In the data rows, 128 means zero.
Some points, one per row:
[121 143 133 131  83 100  92 100 148 128 199 184 172 111 111 120 136  89  81 145 129 255 255 255]
[110 119 110 120 123 128 122 119 114 116  95  85  85 112 117 128 125 114 122 121 133  63  70  31]
[140 160 145 149 145 112  89 122  98 144 150 140 158 153 131 122 121  82  84  65  77 139 162 174]
[106  98 114 136 110 129 117 128 128 116 140 148 125  81 101 124  92 128 139 143 133  98 103 113]
[109 114 112 142 152  94 105 104 111 107 162 117 138 108 144 184 153 116 132 126 116  97  98 102]
[139 144 147 176 239 181 179 157 177 173   0   0   0  61 105 114 121 255 174 226 219 121 119 115]
[159 142 162 123 121 137 128 154 116 141 120 131 131 101 140 179 143 106 100 101 104 166 162 210]
[131 115 109 121 132 134 138 132 134 133 135 105 104 110 125 109 122 161 144 141 141 117 109 111]
[103 113 110 102  95 125 120 117 118 129 120 118 119 129  72  77  63 149 133 128 153 146 131 146]
[117 176 196 112 125 171 153 187 174 195 119 128 121  82 130 117 106 112 134 131 119 105 107 105]
[104 110 113 104 117 120 113 125 120 127 161 158 134  99  52 139  11 118 167 155 153 126 119 137]
[139  34  71  88  72 201 255 218 250 187 139 146 107 255 129 120 118 166 135 154 117 107 102 132]
[109 128 123 120 114 117 125 126 122 115 108 128 116 128 143 138 136 140 153 114 128  90  71  81]
[134 134 146 128 126 122 112 124 125 143 148 160 151 115 165 122 113 101 106 111 106 159 172 148]
[183 128  32 165 213 169 185 218 190 197  71 102  90 255 136 140 138 255 255 255 237 110 102  96]
[115 128 122 135 117 113 103 113 116 102 161 128 139 112 129 173 136 107 125 108 108  59  87  82]
[ 94 113  86 121 156 111 123 125 127 128  98 123 118 120 109 113 118 138 153 117 122 108 107 120]
[193 167 131  99  99 142 126 140 161 143 134 135 131 168 118 118 125 136 131 136 135 104 101 106]
[ 86 108 138 115 114 183 204 222 205 190 105 119 110 129 117 103 118 140 153 160 139  66  74  81]
[125 112 142 110 110 147 139 135 129 138 108 107 115 102 123 134 137 114 117 114 110 116 123 113]
[116 109 126 122 126 137 144 142 145 151 112 107 108 124 142 153 140 179 212 186 167  88  90  79]
[ 84  83 107 156 134 123 108 128 140 127 112 115 133 142 124 124 144 131 184 139 144 117 112 108]
[157 134 158 104 121 255 255 255 255 255 141 135 109  57 119 117 125  96  75  50  91 103 100 107]
[ 94 106  93 136 125 138 109 126 129 149  84  78  62 114 152 154 118  88  60  96  90 248 255 255]
[255 225 255 130 122 102 118  92 102 100 119 109 112 177 112 109 107 130 134 124 118 126 115  85]
[188 184 207 113 120 150 157 156 153 151 127 108 106 170 123 116 133 103  96 118 117 158 218 233]
[117 122 123 117 109 120 112 119 112 124 141 132 127  99  66  74  58 113 123 126 120 151 130 152]
[129 119 139 162 160 170 161 155 158 113 138 156 145 255 125 118 115 255 255 225 255 156 134 186]
[106 116 104 115 109  99 103  92  80  80 141 128 128 100 101 115 104 110 108 114 108 206 255 255]
[169 158 171 140 142 171 119 132 114 119 124 116 114 181 139 110 122 129 132 127 132 128 134 139]
[208 224 206 107 127 220 155 196 188 180 133 134 139 116 134 119 133 190 221 217 205 107  67  61]
[113 118 122 140 140 109 114 105 115 108 125 161 233  99 133 125 172 128 130 134 110 173 150 167]
[139 114 131 135 127 121 118 105 100 107  32 156  77  98 152 142 146 149  91 147 136 111  99 101]
[109 111 113 144 124 110 119 117 127 114 100 113 116 101 212 212 163 130 131 128 133 177 129 149]
[117 126 124 116 125  97  92  88  98  92  88 129 123 112 148 145 163 121 111 114 121 127 120 115]
[201 133  95  99  87 212 248 255 243 206 122 122 119  78 116 114 111 140 109 122 144  47  77  45]
[113 122 143 134 127 125  74  93  76 116 123 110 123 213 134 120 126 142 139 169 146 107 113 107]
[199 153 190 113 106 176 170 211 198 204 113 101 113  72  98  97  92 118 118 109 112 110 109 120]
[114 123 118 149 139 107 109 109 101 111 137 137 163 124 196 146 211 123 125 114 113   4   0   0]
Here are 12 more points, each followed by its number:
[111 131 127 144 144 100  96  96 105 101 154 160 151 106 117 114 124 124 125 125 118 122 123 125] 0
[ 86  95 120 141 150 109 111 115 112 125 112  93  81 116 116 115 107 128 127 115 126 130 140 120] 1
[ 70  89  97 207 157 153 153 182 177 191 136 125 119 255 115 137 125  71  85  75  82  69 101  90] 2
[137 126 130 159 130 160 147 141 140 143 163 165 151 189 127 120 123 101 163 125 134  98  93  58] 3
[116 126 119  95  97 118 120 114 117 117 212 220 249 114  82 110 118 113 133 131 130 134 184 155] 4
[115 100  99 112 105 128 127 165 146 141 176 145 155 109 123 161 151  99 111 113 122 130 153 153] 5
[129 150 133 124 113 141 123 131 127 128 109 112 102 111 136 147 136 117 141 134 108 114  82 121] 6
[105 110 116 121 121 123 119 119 126 125 104 108 115 122 141 126 130 117 123 117 118 146 159 156] 7
[121 111 109  98  97 111 114 118 113 106 148 148 179 141 122 139 121 186 186 188 220 115  92  98] 8
[ 79 103  97  63  84 126 124 134 132 132 140 153 174 116 109 111  83  95 107  96 103  89  84  92] 9
[123 128 130 139 142  77  89  75  55  93 125 128 132 142 140 118 117  80 109  88  96 135 111 147] 10
[112 121 127 192 194 129 126 128 133 123 158 156 152 102 156 170 187 145 145 146 128 102 107 107] 11
Which of these numbered points is nearest to each point below, ignoring the direction in which the first points spread most? Its number follows each.
[ 92 107 104 159 162 114 115 119 115 123 128 161 179 107  78  62  80 122 100 116 116 108 115 104] > 0
[118 121 128 174 182 122 118 126 128 121 157 154 155 101 142 155 169 149 152 152 135 105 107 110] > 11
[179 128 100 110 104 191 218 225 211 185 135 134 131  83 144 128 145 135 112 121 140   0  81  53] > 5
[ 91 102  99 120 137 111 102  99 102 141 183 165 170 144 130 127 123 255 211 255 250  83  89 101] > 8
[100 103 107  96  70 123 120 144 117 122 255 255 255 111 132  85  84 116 143 138 125 113 109 110] > 4
[175 165 165 108 114 143 145 140 133 150 126 127 111  73 127 132 111 111 140 112 129 103  91 102] > 6
[ 82  99 104 186 150 157 164 174 175 181 132 125 121 241 114 128 121  77  87  78  85  86 108 118] > 2
[155 158 155 185 164 122 109 124 123 125 124 136 119 114 179 191 186 133 159 147 145  96 101 105] > 11
[112 108  99 115 109 130 123 121 136 124 169 129 174  96 125 127 125 100 109 128 129 138 143 148] > 5
[ 79 100  99 196 154 139 139 159 160 167 141 132 125 255 125 133 125  86  84  78  84  80 100  92] > 2
[102 114 112 147 131 121 118 120 116 122 148 159 145 105 103 103  85 107 122 108 110 126 119 119] > 0
[142 128 122 136 147 105 114  98  84 112 122 122 125 152 127 112 108  84  99  88  91 128 109 139] > 10
[116 121 124  86 125 120 123 129 121 130 159 165 181 107 170 171 158 110 118 124 124 178 177 165] > 5
[107 104 108 123 106 114 130 126 123 127 113  71 106 104 134 101 114 117 102 117 111 217 226 244] > 7
[104  77  92 109 120 127 126 126  99 128 147 150 125  37 120 114 119  54  88  69  72 118 118 116] > 9
[  0   0   0  81  99 255 255 255 255 255 110 132 124   0 128 125 129 161 174 127 203 104 110 117] > 5
[122 122 118 140 144 102 122 117 121 113 128 141 142 109 145 155 101 115 114 114 120 168 207 192] > 7
[117 112 126 108 120 152 147 133 142 137 126 128 130 107 173 178 175 123 139 122 121 152  24 184] > 6
[112 126 131 211 172 142 157 164 147 157 205 173 161 120 142 153 148  34  31 101  91 194 185 196] > 5
[ 13  40  68 157 177 139 150 109 139 157  93  88  99 105 118 122 119 249 187 178 255  81  78  88] > 1
[ 87  97 104 166 161 151 128 121 108 138 145 136 139 103 146 154 170 117 171 133 109 114 138 132] > 11
[ 76 100  95 113 119 147 145 149 142 146 118 129 139 106 140 175 166 123 112 128 109  99  97 118] > 5
[127 129 120 152 145 103  98  95  84  98 140 137 133 183 128 125 126 105 133 100 109  97 106 113] > 10
[117 107 114 145 149 130 121 121 115 118  82  70  90 107 142 139 143 113 132 126 135   0   0   0] > 10
[131 125 145 125 125 111 107 111 114 114 170 165 130  95 127 140 135 122 115 112 133  83  72  83] > 0
[115 118 116 192 186 100 105 113  95 115 154 168 169 115 108 110 120 159 107 148 116  88 114 104] > 0
[106 104  95 136 118 134 124 126 137 137  76  78  90 107 141 124 149  86  99  75  90 255 255 255] > 7
[116  79  62 167 200 178 162 145 207 154  98  90 103 107 113 109 117  97  48  55  21 102 100 107] > 2
[ 81  92  82 145 104  83  98  79  59  91 112 121 105  98  94 116  89 159 135 114 153 123 111 128] > 1
[ 85  80  83 134 158 129 140 139 129 125 150 159 144 126 125 138 103  91 104 123 107 120 162 153] > 5
[132 128 143 150 150 159 151 147 148 122 135 147 140 231 126 120 119 250 255 198 221 145 135 162] > 8
Now 12 new points, numbered from 0 again:
[118 106 117 112 103 130 125 131 125 130 154 149 183  92 233 167 235 113 115 115 120 162 199 124] 0
[120 111  55 141 159  81 106 110  99 105 104 107 113 218 140 149 135 135  99 112  92 102 121 109] 1
[166 156 155 111 110 134 135 135 131 143 125 126 112  80 137 145 127 111 138 115 128 105  95 102] 2
[130 127 146 116 108 108 109 107 112 111 167 160 142 103 133 141 136 122 121 108 120 113  99 112] 3
[108 124 126 175 133 124 133 115 122 119 207 224 194 101 105 116 117 108 122 102 114 167 155 115] 4
[ 69 104  94 150 148 160 139 150 140 153 186 208 206 186 137 121 129 109 123 255 136 106 110 107] 5
[107 110 113 106 118 121 131 118 118 141  67  83  67 131 118 114 125 135 131 129 129  69  86  25] 6
[126  98 110 110 100 144 137 149 145 130 113 116 118 128 121 135 134 103 108 120  88  91 153 118] 7
[155 150 147 105 129 195 222 180 193 205 132 116 110  68 129 114 129  89  91  78  92  96  92 102] 8
[122 137 135 125 128 105 107 110 103  91 131 134 135 101 162 144 135 117 113 130 132 120 100 124] 9
[130 123 128 121 118 116 110 117 122 123 176 173 167 103 108 111 121 112 104 121  98 155 152  91] 10
[118 155 136 108 108 123 133 120 117 113 135  98 103 133  92 113 115 132 151 132 131 113  94  99] 11
The same question for these:
[ 41  77  59 160 153 169 148 152 141 164 201 232 237 244 142 128 138 110 126 255 145 107 110 107] > 5
[229 212 255 125 126 255 255 255 255 255 120 122 113 125 117 121 114 103 108  84 107 246 227 204] > 8
[117 105 118 110  83 110 121 110  98 112 191 184 175  86 116 134 138 154 181 137 147  80  76  92] > 3
[131 120 130 113 112 120 109 122 125 126 190 191 183 102  99 102 116 111  99 120  94 168 142  75] > 10
[124 141 140 138 143 105 171 159 127 162 114 147 131  84 110 119 127  23  21  70  11 159 124 155] > 8
[105 100 113 107  99 105 114 106  97 108 184 187 175  99 120 129 134 148 175 134 144  84  80  94] > 3
[118 236 193 110 102 191 160 228 175 185 126 126 126  19 117 126 129  71 136 123 109 165 164  95] > 8
[255 255 255 146 139 103 115 178 107 129 129 129 133   0 119 121 123  43  35   7  39 108 115 116] > 8
[126 124 130  91 123 117 113 114 116 114 127 149 140  94 241 220 255 116 123 133 113  98 112 102] > 0
[129 142 141 149 138 145 160 110 131 128 189 197 231 129 122 117 117 124 166 124 173 241 207 183] > 4
[127 147 134 164 138 173 198 147 166 165 205 217 255  87 120 115 116 111 136  95 150 255 221 214] > 4
[237 220 255 119 126 129 142 177 200 165 120 129 121 177 136 126 135 104 120 115 112 107 106 118] > 2
[124 124 134 131 140 181 171 168 160 169 120 101 102  99 138 151 160 121 119 109 123 255 255 255] > 8
[118 160 137  97 108 131 138 126 125 114 118  71  83 133  75 102  98 134 146 129 127 117  90 100] > 11
[125 112 116 113 114 119 110 122 121 126 175 172 169 102 118 113 124 115 105 121  98 151 133  83] > 10
[127 128 121 122 120 117 128 119 110 133 107 105 112 103 221 207 214 121 128 120 123 102 125 134] > 0
[120 122 117 153 163  87  78  86  90  75  27   0 170 231 139 138 150 233  96 173 255 120 109 117] > 1
[118 149 152 106 109 118 107 117 102 113 148 192 219 136 114 123 131 164 151 149 145 108  96  99] > 3
[132 180 162 124 127 145 120 157 140 123 128 119 107  77 123 142 145 107 140 127 119 139 136  95] > 2
[121 106 119 127 118 113 111 111 118 115 127 106 116  85  82  87  73 118 127 115 130 100 105 102] > 11
[108 125 113 145 150 105 113 120 113 113  43 115  46 101  94 126 126  87  75 106 115  69  74  94] > 6
[126 129 135 133 143 125 147 127 156 146 133 113 103 111 166 192 172 163 142 163 150 174 181 135] > 0
[125 119 126 110 113 119 109 120 122 125 174 175 168 103  81 112  81 110 105 118 101 156 134  88] > 10
[211 192 255 127 133 141 136 169 179 154 120 126 118 159 138 121 130 107 118 114 115 115 116 126] > 2
[ 18  61 112 128 115  61 134 104  58  28 119 108 106 255 123 111 120 137 116 124 119 111 107 112] > 1
[126 131 128 125 123 113 109 123 113 106 135 135 135 101 161 149 144 111 111 125 128 136 124 144] > 9
[ 90 106  90 133 122 141 121 125 132 151  94  93  77 107 149 148 125 100  79 108 100 216 255 231] > 7
[137 132 121 143 153 115 106 113  99 122 250 255 255 106 128 132 123 134 156 151 142 229 255 254] > 4
[125 112 120 147 154 112 111 113 104 118 249 255 255 118 127 130 121 128 138 139 116 198 240 230] > 4
[132  53  83  93  82 182 244 193 218 170 136 137 106 255 142 129 133 154 128 143 116  98  99 125] > 7
[119 150 134  98 114 130 136 126 125 117 118  83  91 127 105 127 127 128 139 123 128 179 127 158] > 11
